|  50 | 118 |  77 | 131 | 106 | 128 | 114 | 118 | 111 |  76 | 110 |  88 |  74 | 117 |
|  95 | 120 |  76 |  43 | 127 |  96 | 131 |  81 | 102 |  77 | 117 |  86 |  93 |  87 |
|  86 |  87 | 118 | 115 |  90 |  99 | 130 |  86 | 120 | 152 | 109 | 127 | 125 |  71 |
| 110 | 151 |  96 | 106 | 100 | 107 |  42 | 130 |  94 |  79 | 100 | 105 |  98 | 105 |
|  81 |  79 | 114 | 118 |  97 | 101 | 122 |  87 | 115 | 155 | 114 | 115 | 105 |  57 |
|  81 | 123 |  82 |  54 | 122 | 102 | 144 |  86 | 115 |  70 | 116 |  87 |  92 | 104 |
|  81 | 124 |  82 |  55 | 122 | 103 | 144 |  86 | 115 |  71 | 117 |  87 |  92 | 105 |
| 133 |  76 |  83 | 106 |  81 |  90 | 101 |  87 |  56 | 100 |  69 | 116 | 138 | 113 |
|  73 | 133 |  73 | 137 | 102 | 124 |  66 | 131 |  89 |  80 | 103 |  94 |  80 | 104 |
|  94 |  95 | 116 | 108 |  84 |  96 | 135 |  83 | 115 | 144 | 102 | 135 | 141 |  84 |
|  90 |  75 |  92 | 102 | 115 |  99 | 100 |  88 |  93 | 142 | 117 |  93 |  80 |  39 |
| 121 |  42 | 116 | 125 |  85 |  92 |  89 | 101 |  85 |  96 |  75 |  83 |  86 | 131 |
|  83 |  85 | 118 | 117 |  92 |  99 | 129 |  86 | 120 | 154 | 111 | 124 | 118 |  68 |
| 133 |  72 |  83 | 108 |  82 |  90 |  98 |  88 |  54 |  99 |  68 | 113 | 134 | 115 |
| 102 | 148 |  87 | 115 | 101 | 112 |  44 | 131 |  89 |  80 |  99 | 103 |  94 | 103 |
|  74 | 133 |  73 | 136 | 103 | 124 |  66 | 131 |  89 |  79 | 102 |  94 |  80 | 104 |
Indices start at 1.
What is the entry at row 1, column 1?
Answer: 50
The entry in row 1 and column 2 -> 118
What is the entry at row 2, column 1?
Answer: 95
The entry just left of the largest entry: 115
What is the entry at row 3, column 3?
Answer: 118
The entry at row 1, column 3 is 77
The bottom-left entry is 74
The top entry of the column that holds the largest entry is 76
The entry in row 3 and column 1 -> 86
The entry directly above the smallest entry is 84
The entry in the bottom-right corner: 104
The top entry of the column that holds the smallest entry -> 117
What is the entry just right of 154?
Answer: 111
What is the entry just left of the smallest entry?
Answer: 80
What is the entry directly below the smallest entry?
Answer: 131
What is the entry at row 2, column 3?
Answer: 76

x =
|  67 | 120 |  50 |  79 | 150 |  50 |  78 |  56 | 117 |  80 |  64 |  63 |
|  54 |  88 |  65 | 100 | 138 |  52 |  47 |  54 | 128 |  58 |  65 |  64 |
|  87 | 138 | 120 |  98 |  78 |  84 | 137 |  84 |  42 | 159 |  86 |  86 |
|  68 |  56 | 117 | 132 |  86 |  88 |  48 |  85 | 110 |  76 |  86 |  87 |
| 117 |  65 | 148 | 118 |  64 | 131 | 107 | 129 | 136 |  87 |  99 |  97 |
|  68 | 120 |  52 |  76 | 149 |  52 |  79 |  58 | 117 |  82 |  64 |  63 |
| 118 |  70 | 142 | 114 |  62 | 127 | 121 | 126 | 135 |  90 |  95 |  93 |
|  61 | 133 |  66 |  75 | 131 |  46 |  99 |  52 |  87 | 109 |  60 |  57 |
|  96 |  53 | 132 | 123 |  82 | 113 |  68 | 112 | 145 |  64 |  91 |  89 |
|  68 |  60 | 116 | 133 |  88 |  86 |  47 |  84 | 106 |  78 |  87 |  87 |
|  95 |  49 | 142 | 122 |  69 | 117 |  77 | 117 | 134 |  79 |  91 |  90 |
|  69 |  58 | 112 | 132 |  93 |  86 |  45 |  83 | 115 |  70 |  86 |  86 |
The 3rd largest entry: 149
The 4th-last entry, reading row by row is 115
Report the top-right entry.
63
Report the third entry on the diagonal from the top-right corner.
159
Report the smallest entry in the last row.
45
Report the top-left entry.
67
Report the third entry on the main diagonal.
120
The entry in the bottom-right corner -> 86
Report the entry directly below 127.
46
Report the fourth entry in reading order.
79
The entry directly above 97 -> 87
The second entry on the main diagonal is 88
The bottom-left entry -> 69
Report the third entry from the end, reading row by row.
70
The entry just left of the smallest entry: 84
Report the fifth entry from the end, reading row by row.
83
Report the entry just left of 48.
88
Report the fifth entry in reading order.
150
Report the entry directly below the smallest entry.
110
The largest entry in the first column is 118
Report the entry directly above the largest entry.
58
The largest entry in the last row is 132
Report the smallest entry in the last column.
57
Report the top entry of the column that holds the smallest entry.
117
The entry just left of the largest entry -> 42
The entry directly below the largest entry -> 76
The top entry of the column that holds the largest entry: 80

a =
|  87 | 139 |  72 | 144 | 117 |  98 |
| 106 |  96 | 157 |  65 | 105 |  38 |
| 109 | 126 |  93 |  93 | 153 |  83 |
| 114 | 151 | 162 |  82 | 125 |  33 |
| 101 |  67 | 136 |  51 |  99 |  57 |
|  82 |  39 | 159 |  42 | 110 |  37 |
|  77 |  78 | 120 | 113 |  95 |  99 |
|  52 | 143 | 108 | 130 |  89 |  54 |
|  58 |  77 |  99 | 143 |  48 |  92 |
|  90 | 115 | 103 |  93 | 110 |  78 |
|  73 | 112 | 125 | 107 | 107 |  96 |
|  80 | 152 |  77 | 143 |  95 | 125 |
The last entry, reading row by row: 125
Which number is the 3rd entry on the main diagonal? 93
The 1st entry in reading order: 87
The entry just left of 92 is 48
The 4th-last entry, reading row by row -> 77
Which number is the entry just left of 54? 89
The top-right entry is 98
The entry just left of the smallest entry is 125
Which number is the largest entry in the first row? 144
Which number is the entry just left of 126? 109
The largest entry in the last row is 152
Which number is the smallest entry in the first row? 72
Which number is the entry directly above the smallest entry? 83
The entry just left of 112 is 73
Which number is the first entry in the row that holds the largest entry? 114
The entry just left of 153 -> 93
The smallest entry in the first column: 52
Which number is the entry just right of 114? 151
Which number is the entry just right of 115? 103
The entry in the bottom-left corner is 80
Which number is the 3rd largest entry? 157
The entry directly below the largest entry: 136
The last entry of the smallest entry's row: 33
The entry directly below the smallest entry is 57
Which number is the entry directly above 51? 82
Which number is the second entry from the end, reading row by row? 95
The entry directly below 92 -> 78
Which number is the third smallest entry? 38
